[[ 44  28 -44 -13   4 -24  13]
 [-66   8  42  54   3  81  36]
 [-22 -38  33  -5 -12   7 -25]]
->
[[ 44 -66 -22]
 [ 28   8 -38]
 [-44  42  33]
 [-13  54  -5]
 [  4   3 -12]
 [-24  81   7]
 [ 13  36 -25]]

[[ -1  -1  -2   0  -1   0   0  -1  -2  -2  -1  -2]
 [-25  26 -43  -7 -33 -25  -3  15  29  20 -28  33]
 [ 15 -59  41 -35  31 -37 -58 -55 -65 -75   4 -72]
 [ -4  -5  -2  -3  -4  -5  -5  -3  -5  -7  -2  -4]
 [ 46  39 -46 -54  42 -43 -44 -45  32 -12 -58 -18]
 [ 19 -63  44 -34  35 -35 -58 -57 -69 -80   7 -78]
 [ -2  -3   1   2  -2   1   0   0  -3  -2   1  -1]]
->
[[ -1 -25  15  -4  46  19  -2]
 [ -1  26 -59  -5  39 -63  -3]
 [ -2 -43  41  -2 -46  44   1]
 [  0  -7 -35  -3 -54 -34   2]
 [ -1 -33  31  -4  42  35  -2]
 [  0 -25 -37  -5 -43 -35   1]
 [  0  -3 -58  -5 -44 -58   0]
 [ -1  15 -55  -3 -45 -57   0]
 [ -2  29 -65  -5  32 -69  -3]
 [ -2  20 -75  -7 -12 -80  -2]
 [ -1 -28   4  -2 -58   7   1]
 [ -2  33 -72  -4 -18 -78  -1]]

[[ 42 -20 -76]
 [-10 -12 -58]
 [-27   5  31]
 [  7 -16   5]
 [-31  13   6]
 [ 40 -10 -11]
 [  2 -13 -27]]
->
[[ 42 -10 -27   7 -31  40   2]
 [-20 -12   5 -16  13 -10 -13]
 [-76 -58  31   5   6 -11 -27]]

[[-75 -36]
 [-24   8]
 [-39   0]
 [-54 -43]
 [-32 -11]
 [  7 -11]
 [-13 -21]]
->
[[-75 -24 -39 -54 -32   7 -13]
 [-36   8   0 -43 -11 -11 -21]]

[[ 26 -13  26 -38  18  24  29 -14  14]
 [ 48   0  18  13  -3 -52  31  11   4]
 [  2 -15   2   4  43  15  19 -20 -16]
 [-21  17  -9   1  -3 -33  49   3  -3]
 [  2 -27   7  17  15 -28   1   9  35]
 [-36 -15  17   2  -9  11  15  13 -25]
 [-28 -95  -8  -4  12  13  31   7 -33]]
->
[[ 26  48   2 -21   2 -36 -28]
 [-13   0 -15  17 -27 -15 -95]
 [ 26  18   2  -9   7  17  -8]
 [-38  13   4   1  17   2  -4]
 [ 18  -3  43  -3  15  -9  12]
 [ 24 -52  15 -33 -28  11  13]
 [ 29  31  19  49   1  15  31]
 [-14  11 -20   3   9  13   7]
 [ 14   4 -16  -3  35 -25 -33]]

[[ 22 -41  82   0   6  54]
 [ 20  10 -33 -13   8   8]
 [ 24   4 -34  59 -78 -21]
 [ 14 -44  97  -2 -29  83]
 [ 13  14  -9   2 -44  -2]
 [ -3  14  -1  -6  20 -59]
 [-66  11  28  78  85   0]
 [ 17  66  14 -80  50 -74]
 [ 29  62   3 -27 -15   6]
 [ 17 -20 -14  13  -6 -18]
 [ 13  24 -15 -26  76  19]]
->
[[ 22  20  24  14  13  -3 -66  17  29  17  13]
 [-41  10   4 -44  14  14  11  66  62 -20  24]
 [ 82 -33 -34  97  -9  -1  28  14   3 -14 -15]
 [  0 -13  59  -2   2  -6  78 -80 -27  13 -26]
 [  6   8 -78 -29 -44  20  85  50 -15  -6  76]
 [ 54   8 -21  83  -2 -59   0 -74   6 -18  19]]

[[-68  -2]
 [ 78 -12]
 [ 55  -9]]
->
[[-68  78  55]
 [ -2 -12  -9]]
---
[[ 41  16   6   0  29 -45 -28  14 -32 -23 -61]
 [ 21 -20  10  14  -3  88  71 -68  55 -52   7]
 [-48 -22  -6   1 -38  65  48 -28  49  18  79]
 [ 10  23  -4  -9  19 -89 -66  55 -59  21 -41]
 [ 30   4   8   5  19   1   1 -12  -7 -30 -38]]
->
[[ 41  16   6   0  29 -45 -28  14 -32 -23 -61]
 [-48 -22  -6   1 -38  65  48 -28  49  18  79]
 [ 30   4   8   5  19   1   1 -12  -7 -30 -38]]

[[-62  -6  71  19  26  61 -81 -13  62 -33]
 [-67  -6  85  25  -8  45 -71  -8  53 -21]
 [ 77  12 -51   1  66   3  29 -55  -2  -1]
 [-26  -3  60  25 -54  -8 -10 -13   9  12]
 [ 51  58 -71 -13  -7 -17  65  32 -13  -5]]
->
[[-62  -6  71  19  26  61 -81 -13  62 -33]
 [ 77  12 -51   1  66   3  29 -55  -2  -1]
 [ 51  58 -71 -13  -7 -17  65  32 -13  -5]]

[[ 73  69]
 [-21  52]
 [ 35  76]
 [-24 -42]
 [ 83 -54]
 [-12 -78]
 [-48 -26]
 [  2 -15]]
->
[[ 73  69]
 [ 35  76]
 [ 83 -54]
 [-48 -26]]

[[ -6  16 -64  21 -15 -36  15 -69  79 -58  26 -40  46   0 -20 -50]
 [-29  43  -4   4  -5 -97 -53  22 -17  41  -1  30  32   3  52 -77]
 [ 27  -4 -38   8  52  22  74  17  29  74 -27 -22   0  36 -67  60]
 [-32 -24   2  -5 -74  44 -42  56 -42 -37 -35  66 -29  -6  67  -5]]
->
[[ -6  16 -64  21 -15 -36  15 -69  79 -58  26 -40  46   0 -20 -50]
 [ 27  -4 -38   8  52  22  74  17  29  74 -27 -22   0  36 -67  60]]

[[-20 -25 -27  32  -2 -93  25 -10]
 [ -3  27 -70  45   3  14 -71   1]
 [-20 -35 -33  53   1 -32 -17 -12]
 [-10 -88  40  19   2  26 -41  -3]
 [ -3 -27   7  33   0   7 -57  -3]]
->
[[-20 -25 -27  32  -2 -93  25 -10]
 [-20 -35 -33  53   1 -32 -17 -12]
 [ -3 -27   7  33   0   7 -57  -3]]

[[ 21  46  -2   1  14   2  32  21 -16  23   3 -15]
 [ 59 -46  50   2  61   6 -18 -19  51  59   0  57]
 [ -2 -19  33  -2   0  -2 -10 -18  29  -4  -3  42]
 [ 12 -14 -62  -2  13  -5  18  14 -61  12  -3 -72]
 [-75   1   2   1 -71   3  18  11  -1 -88  -5   3]
 [ 15  32  40  -1  10   3  20  13  22  11   5  30]]
->
[[ 21  46  -2   1  14   2  32  21 -16  23   3 -15]
 [ -2 -19  33  -2   0  -2 -10 -18  29  -4  -3  42]
 [-75   1   2   1 -71   3  18  11  -1 -88  -5   3]]
